Each row is where one point has got to under a steady rotation. How many steps took it there?
The counts run from 0 to 253.
[ 92 141 113 131 146 135 136 123 125 134 130 130 170  96 110 160  79 147
 155 101 164 137 111 131 115 149 163 119 134  74 139 134 124  89 156 101
 208 149 118 116  89 148 120 145 176 143  92 125 136 128 147 101 139 144]
76
[ 56 128 124 133 150 144 101 112 102 162 160 108 124 123 103 141  98 181
 120  95 135 107  94 133 156 138 156 102  98 124 109 159 114 129 132 121
 164 120 112 157 104  96 117 101 110 117 142  96 111 131 148 142 155 167]
191
[145 106 109 117 158 104 138 114 127 109 111 148 137 146 136 163 119 105
 108 133  78 110 126 120 111 114 163 176  92 151  70 130 142 118 145  97
 158 136 166  89 134 139 132 121 143 131 137 114 127 152 100 115 175  61]
227
[131 158 131 147  90 146 112 138  96 117 124  77 140 116  97 120 112  88
 110 129 139 139 111 141  85 116 143  98  78 126 119 106 118 119 139 114
 172 102  92 138 163 151 117  95 218 143 111 138 120 135 144 136 136 126]
134
[182  59 119 111 118 148 139 106 160 110  96 111 156 136 131 132 121  99
 138 131  84 142 142 170  87 138 128 144 141 152 106 120 141 163 130 119
 153 125 127 116 117 145 143 109 148 145 169 116 148 153 145 118 131  76]
23
[119 136 123  97 108 106 164 127 121 119 122  65 128 157 118 126 113 111
 186 155 119 108 126 105 114 112 141  90 112 126 130  86 130 131 148 142
 123 146 139 168 133 127  83  89 182 129  95 134 123 167 132 117  69 128]
143
[ 63 158 138 110 144  93 134 114 133 153 144  96 116 171  86 150  71 148
 127 109 183  93 113 137 149 136 131  98 114 104 120 158 133  85 123 140
 166 141 137 138  89 120 120 123 123 133  95 119  90 133 140 136  96 168]
67
[ 98 140 103 148 124 130 125 143 136 120 161 136 139 114 109 131 106 137
 108  82 179 123 126 125 124 124 142 103 110  71 140 160 128  56 125 141
 165 100  98 144 119  92 116  90 151  81 126 114 107 102 161 118 146 182]
193
[124  66 135 114 128  79  96 129 164 109 136 116 111 136  87 104 105 131
 127 111 132 139 130 148 141 143 144 105 152 118 159 154 138 119 139 151
 127  83 126 137 107  91 102 100  84 103 155  93 112 123 136 157 139 126]
174
[ 67 110 145 109 185 130 122 109 112 164 174 134 123 150 118 142 132 190
 131 101 131  91 126 122 166 153 117  95 100 135  92 144 124 128 120 131
 152 134 135 164 115  95 138 104  87 112 119 111 126 137 153 159 148 184]
190
[ 83 137 117  81 128  94 128 108  93 152 128 105 147 181  92 141 105 148
 161 100 150  79 111 128 145 153 110  88 136 120 112 115 117  88 111 124
 141 151 104 129  61 123 106 129 127 121 112 111 129 135 172 112  93 165]
66
[125 165 114 141 116 123 129 154  85 113 130  95  91 131 101  97 113 122
 146 142 100 136 108 127 127 124 113  99  89 133 116 101 107  95 135 120
 141  57 121 137 164 113  98 128 111 101 142  98 114 111 124 144 186 105]
115
[158 115  99 166 157 153 134 152 168 106 115 154 127 118 152 137 125 124
 125 127 108 184 149 147  98 119 129 168 138 100 132 161 138  84 129  94
 163  94 142  76 139 101 122 154 132 115 155 129 140 129 108 130 206  96]
99
[116 107 126 119 122 136 134 124 163 155 128 117 140 171  96 125 107 140
 113  88 183 112 144 140 106 166  87 100 137 109 117 139 144  91  86 144
 146 125 101 118  72 113 129 107 133 117 114 115 120 103 167 116  93 192]
59
[ 82 121 137 121 155 107 120 105 128 123 143 143 157 114 108 167  91 136
 136  88 150 112 120 119 137 182 182 135 111 101 116 139 138  99 161 125
 188 159 157 117  98 147 137 123 157 132  88 113 121 120 126 111 140 148]
75
[124 151 140 132 163  91 134 143 140 121 107 142 113 165 118 142 111 129
 128 121 111 148 133 133 165 110 149 147 132 121 107 193 145  74 148 107
 146  96 133 106 132 109  91 137 114 108 147 119 119 157  99 176 154  72]
97
[123 122 134 125 112  89 134 120 126 108 136  53  94 144 114 121  81 109
 169 165 138 127 120 135 115 144 147 103 124 111 154  79 139 130 171 135
 151 128 157 154 163 122 121 128 164 131  81 123 120 145 130 133  80 103]
144
[ 55 171 106 109 131 104 147 142 120 155 143  87  99 153 142 150  77 172
 142 116 157 102  93 120 151 124 119 106 121  76 131 126 105  86 126 133
 167 125 139 142 112 108 132 159 108 133 120 102 108 120 150 111 142 167]
202
[ 96 181 135 136 141 136 132 162  89 116 133  89 101 136 150 110 136 161
 151 172  97 139 139 120 140 114 104 108  88 137 113 110 101 127 150 121
 147  83 119 167 167 106  94 120 110 101 116 114 118 126 108 146 188 116]
114
[106  76 118 106 186 145 122 109 151 154 158 138 129 141 152 130 154 159
 151 137 127 132 166 119 124 118 120 134 124 138 129 185 141 143  97 128
  93 138 123 153 104  72 120  78  76  99 142 121 118 172 125 155 118 172]
178
[150  62 131 117 167 129 119 115 166 119 130 111 107 173 133 118 123 112
 111 159 103 148 142 144 102  90 137 139 121 142 119 165 148 142 135 140
  95 136 110 148 126 106 117  88 120  99 155 123 121 186 120 178 101  88]
32
[136 169 143 141 143 116 124 163 127  89 129 160 144 140 132 127 146 120
 137 110 105 160 161 120 151 139 142 125 104 124 116 172 131  65 160 124
 173  75 106 130 147 132 110 100 164 109 142 128 136 130 132 146 188 106]
105
[ 99 123 101 129 153 102 158 124 174 144 133 121  98 162 121 160  78 156
 132 131 141 119 110 135 138 139 135 152 152  93 152 136 155  78 130 132
 138 156 195  99 111 113 127 172 102 127 110 114 109 135 121 109 127 127]
79
[ 95 153  97 118 111 132 170 125 119 129 111 126 166 133 106 151  91 146
 174 111 139 123 102 129 122 111 143 129 165  60 148 150 120  58 125 106
 158 148 114 104  73 141 101 154 161 149 117 123 118 143 145 115 119 144]
77
[ 64 104 117  92 147  73 113  98 117 154 138 139 150 145  92 168 114 136
 128  80 140  73 108 100 147 155 161 137 103 127  97 127 149 103 152 129
 145 173 161 107 107 128 135 135 142 135 118 108 110 136 132 104 136 143]
74
[149 135 151 130 155  68 140 146 141  90  92  95 106 186 118 133 105 117
 134 159  91 153 147 147 143 147 119 145 129 124 112 138 144  84 154 132
 150 103 158 108 155 129 105 161 104 116 137 118 106 127 118 143 144  53]
232
[175 120 115 143 161 144 152 143 165 109  92 163 155 166 160 159 153 102
 109 136  91 159 176 123  99 116  99 165 127 131  87 163 144 110 130 110
 153 122 117  83 136 126 117 100 153 104 141 130 131 141 115 131 160  80]
235
[135  30 134 117 158 138  93 104 154 129 123 118 118 112 100 133 114 126
 122 134 105 141 142 162 118 134 144 121 132 149 155 147 133 174 130 106
 111 132 142 103 114 110 133 104  87 123 156 115 135 147 113 160 130 106]
168
[121 130 123 120 183 127 155 116 172 143 127 144 124 176 151 178 123 155
 124 141 107 141 152 123 128 122 150 170 140 126 108 194 152  80 120  97
 130 145 171 103 110 122 132 147 119 122 122 141 130 187  86 128 136 103]
90
[ 78 115 105 137 180 140 100 107 133 154 182 119 123 112 126 173 114 148
  94  92 163  94 115 130 119 142 151 144  80 123  92 144 137 122 108 111
 185 141 155 127 123 111 164 111 130 123 120 122 126 115 136 104 165 176]
198
[151 134 112 129 181 146 164 127 152 113 106 148 143 156 170 148 153 140
 151 175  73 154 175 107  91 115 106 173 118 134  85 159 137 128 137 119
 151 128 137 102 151 134 124 122 129 127 110 120 143 164 108 139 159 122]
236
[ 89 141  93 119 108 104 137 136 112 153 128  87 100 155  92 158  67 152
 104  91 165  98  73 153 130 125 135 116 120  95 118 112 111  66  96 110
 164 103 144 124 112 103 120 152 119 127 134  92 102 102 150 107 142 131]
203
[110 122 132 136 140 135 114 122 145 125 143 104 125 144 127 119 112 158
 151 134 155 147 154 113 116 139 111  82 134  99 148 145 120 141 127 158
 131 107  81 144 107 109 103  75 115  87 120 107  98 137 170 169  85 184]
48
[164 158 135 157 126 134 140 161 146 125 143 127 101 167 115 110 132 105
  87 121 140 157 187 158 112 157  82  98 122 147 118 122 145  91 115 108
 168  56 119 141 167 125 121 122 128  96 126 120 139 104 141 130 162 147]
117
[157  80 146 109 139 140 126 109 153 122 102  95 126 185 121 127 121 112
 128 161 109 140 142 172 105 102 123 119 149 140 111 159 139 153 101 138
 112 111  93 129 100 125 100 108 115 121 170 130 146 185 144 179 110  95]
31
[130  67 108 120 138 120  93 108 143 146 141 120 100 146  88 114 124 102
  92 124 163 110 131 146  99 142 112 114 110 132 127 130 164 132  91 120
 120 114 108 117 116  79 124  80  94  87 150  83 106 110 141 124  99 158]
51
